array([142, 121, 107, 112, 122, 131, 116]) out 142
array([106, 101, 122, 140, 125]) out 106
array([128, 121, 158, 128, 121, 142]) out 128
array([129, 138, 105, 126]) out 129
array([131, 125, 126, 104, 127]) out 131
array([126, 156, 137, 107]) out 126
array([128, 137, 128, 102, 120, 129, 124]) out 128
array([126,  99, 124, 145, 124, 137]) out 126
array([107, 116, 104, 138, 126, 111, 130]) out 107
array([105, 127, 154, 136]) out 105
---
array([[130, 121, 120, 125],
       [126, 134, 127, 132],
       [130, 153, 143, 128]]) Answer: 130

array([[146, 147, 114, 145],
       [106, 101, 149, 111],
       [148, 150, 110, 143]]) Answer: 146

array([[151, 127, 134, 141, 127],
       [136, 130, 142, 126, 128],
       [128, 127, 106, 119, 129]]) Answer: 151

array([[154, 131, 126, 109],
       [128, 118, 134, 124],
       [138, 100, 127, 118]]) Answer: 154

array([[125, 109, 114, 139, 138, 136],
       [131, 127, 134, 103, 128, 129],
       [127, 119, 123, 143, 135, 140]]) Answer: 125

array([[135, 127, 129, 150, 124, 153, 157],
       [108, 129, 128, 101, 129, 112, 115],
       [132, 128, 129, 148, 108, 139, 139]]) Answer: 135

array([[119, 123, 126, 152, 120],
       [108, 116, 134, 129, 114],
       [119, 132, 128, 123, 124]]) Answer: 119

array([[120, 120, 104, 121],
       [122, 152, 151, 155],
       [123, 106, 107, 132]]) Answer: 120
---
Q: [131 132 120 107 141]
A: 120, 141
Q: [127 113 123 128 141 105 146]
A: 128, 146
Q: [123 103 113 114 149]
A: 113, 149
Q: [142 106 151 134 112]
A: 151, 151
Q: [152 129 116 125 129]
A: 116, 152
Q: [105 131 128 148 132]
A: 128, 148
---
[132 111 135 120 109 152 129] => 135
[121 130 139 155 134 146 107] => 139
[132 133 140 122 120 100 131] => 140
[129 155 116 117 124 125 147] => 116
[134 119 102 142 112 130 112] => 102
[133 105 126 153 129 148 136] => 126
---
[110 123 119 106] ans = 110
[122 138 153 102 144 131 115] ans = 122
[118 145 116  99 144 134 139] ans = 118
[154 141 127  99 105 130 151] ans = 154
[107 126 115 121 133 128] ans = 107
[107 138 115 103 129 146 121] ans = 107
[133 110 101 124 120] ans = 133
[132 137 104 133 150 127] ans = 132
---
[[134 139 139 141 118 124 124]
 [112 107 116 134 113 125 130]
 [119 118 128 146 106 123 134]] >> 139

[131 126 140 150 145 115] >> 126

[124 122 118 154] >> 122

[136 133 119 127 153 138 132] >> 133

[[115 101 114 106 123 150]
 [105 145 137 121 110 100]
 [157 126 128 149 156 156]] >> 101

[[118 119 132 142 122]
 [144 144 133 109 103]
 [130 134 122 104 122]] >> 119

[135 105 120 122 102 108 148] >> 105

[142 131 113 100] >> 131
---
130  111  100  131  123  124: 130, 124

112  132  118  150  145: 112, 145

140  121  112  122  119  105
127  130  128  135  146  102
: 140, 102

134  138  103  119  114  118  128
127  127  120  138  137  118  127
122  130  138  124  117  134  128
: 134, 128

138  103  145  151: 138, 151

145  102  125  134: 145, 134

108  158  118  118
116  157  110  123
: 108, 123

118  143  120  131  125  129
138  123  135  107  127  132
124  139  129  127  108  125
: 118, 125

138  119  127  122  157: 138, 157

119  124  152  104  133
115  116  152  107  127
: 119, 127
---
[[129 129 142 124 132 114]
 [131 116 119 125 133 127]
 [118 142 142 106 121 108]] | 114

[[140 132 124 129]
 [148 144 122 151]
 [152 142 122 145]] | 129

[[130 144 118 127 149]
 [110 133 147 107 117]
 [116 135 127 128 133]] | 149

[[123 142 135 116 134 131 116]
 [131 119 129 141 120 142 123]
 [123 150 130 136 128 113 114]] | 116

[[128 117 132 145]
 [133 122 103 149]
 [129 127 125 136]] | 145

[[120 146 132 141]
 [131 149 143 157]
 [109 121 118 130]] | 141
---
Input:
[[104 107 105 146 110 104 137]
 [136 148 121 109 110 106 111]
 [117 143 110 108 116 105 113]]
Output: 110

Input: [128 143 155 107]
Output: 155

Input:
[[119 117 131 143 126 149]
 [119 117 131 143 126 149]
 [119 117 131 143 126 149]]
Output: 131

Input: [100 130 142 114 120 122]
Output: 142

Input: [154 130 114 118]
Output: 114

Input: [150 130 103 124 128 117 113]
Output: 103

Input: [121 105 111 135 125 138]
Output: 111
---
[[125 129 124 117 114 117 130 134 131 133 127 126]
 [151 140 123 112 126 150 129 126 119 136 124 123]
 [130 127 137 113 125 135 127 127 115 130 131 123]
 [128 119 137 122 132 130 126 132 124 136 127 141]
 [127 134 138 125 137 132 137 132 117 126 133 127]
 [136 137 134 113 114 135 127 123 116 132 126 142]] => 127

[[133 116 138 114 114 128 128 120 127 119 128 129 124 116]
 [130 123 136 149 139 125 127 124 127 131 128 127 127 134]
 [127 138 137 116 120 122 127 140 127 122 130 129 128 117]
 [129 128 108 137 133 124 127 122 128 126 129 129 127 127]
 [130 126 154 123 122 129 128 133 129 128 128 128 128 129]
 [130 118 129 121 119 131 129 124 128 116 127 128 119 115]
 [127 125 133 117 116 130 129 120 130 121 127 128 127 118]] => 124

[[138 129 136 115 137 105 131 145 147 128 141 148]
 [130 127 119 121 129 125 119 130 122 136 124 126]
 [125 130 131 137 122 132 144 121 128 115 142 125]
 [127 120 132 113 142 118 113 138 137 143 109 141]
 [122 125 127 123 127 135 128 125 125 131 118 128]
 [131 117 124 121 131 133 133 124 113 127 124 127]
 [132 126 131 121 136 112 128 139 138 126 137 141]
 [131 118 129 111 142 117 121 138 130 137 117 143]
 [114 132 129 137 127 129 125 121 131 130 127 124]
 [123 127 121 131 123 143 122 116 113 135 115 115]] => 141

[[117 128 136 124 118 127 128 128]
 [130 127 125 126 115 129 128 129]
 [113 127 138 123 129 129 127 129]
 [137 130 130 132 125 127 128 127]
 [131 127 141 130 115 129 128 128]
 [114 126 113 121 124 129 127 129]
 [120 128 128 125 136 127 127 128]
 [127 128 125 131 123 128 127 128]
 [139 127 156 132 123 128 127 129]] => 128

[[118 138 124 120 138 135 123 118]
 [121 136 134 135 121 136 114 135]
 [138 130 130 120 136 125 134 115]
 [123 127 116 132 134 131 117 123]
 [139 107 115 128 129 114 136 128]
 [111 144 130 114 129 133 131 128]
 [133 123 120 137 139 132 115 117]
 [143 120 132 126 124 118 133 126]
 [131 115 122 131 122 119 130 135]
 [125 138 131 127 133 136 123 122]
 [133 120 124 137 132 129 118 125]] => 123

[[120 125 132 127 135 131 132 119 121 137 120 126 137 135 130]
 [131 132 117 114 125 105 113 123 121 113 134 143 123 134 118]
 [133 144 109 116 115 125 137 141 131 121 138 127 119 129 137]
 [134 141 113 120 114 126 135 139 128 124 138 128 123 130 134]
 [128 128 128 128 127 127 127 128 128 127 128 128 127 127 127]] => 135

[[120 123 122 129 121 122 131 129 122 131 129 130 121 125 122 131]
 [119 122 119 133 120 119 134 137 120 137 133 135 118 123 120 137]
 [126 128 127 128 125 126 127 129 127 129 128 127 128 128 127 129]
 [123 126 119 126 121 122 125 125 123 124 126 125 121 124 123 122]
 [137 133 136 116 136 139 110 108 134 110 117 114 136 131 135 106]] => 122

[[117 113 125 134 110 128 115 118 121 128 137 123]
 [158 128 132 135 136 141 130 124 131 123 121 140]
 [128 135 120 121 124 122 118 136 128 119 121 125]
 [134 117 141 132 127 128 139 116 128 139 136 127]
 [131 134 116 128 129 138 118 134 128 116 119 130]
 [124 126 121 123 115 127 116 125 134 126 134 115]
 [126 114 130 133 108 120 115 117 121 128 135 127]
 [148 129 133 136 137 136 134 126 124 125 120 140]
 [137 125 122 134 119 134 114 125 125 119 123 132]
 [125 132 128 120 135 130 138 131 132 131 127 118]
 [106 127 120 118 114 117 117 131 131 128 135 114]
 [143 136 132 124 135 122 132 131 133 127 122 132]] => 137

[[128 125 128 129 128 129 130 130 131 130 128 128]
 [133 124 124 123 137 136 125 122 133 125 131 120]
 [140 154 127 139 137 135 138 142 138 119 114 135]
 [124 114 137 118 126 103 135 152 134 118 118 138]
 [122 119 140 119 124 112 137 140 136 119 125 142]
 [130 130 129 130 129 128 129 130 127 130 129 129]
 [128 128 128 129 128 127 128 127 128 127 128 129]
 [130 119 128 115 142 130 124 122 132 126 134 120]
 [130 129 127 128 129 128 128 127 126 128 128 130]
 [122 141 128 135 130 143 119 126 124 145 130 129]] => 128
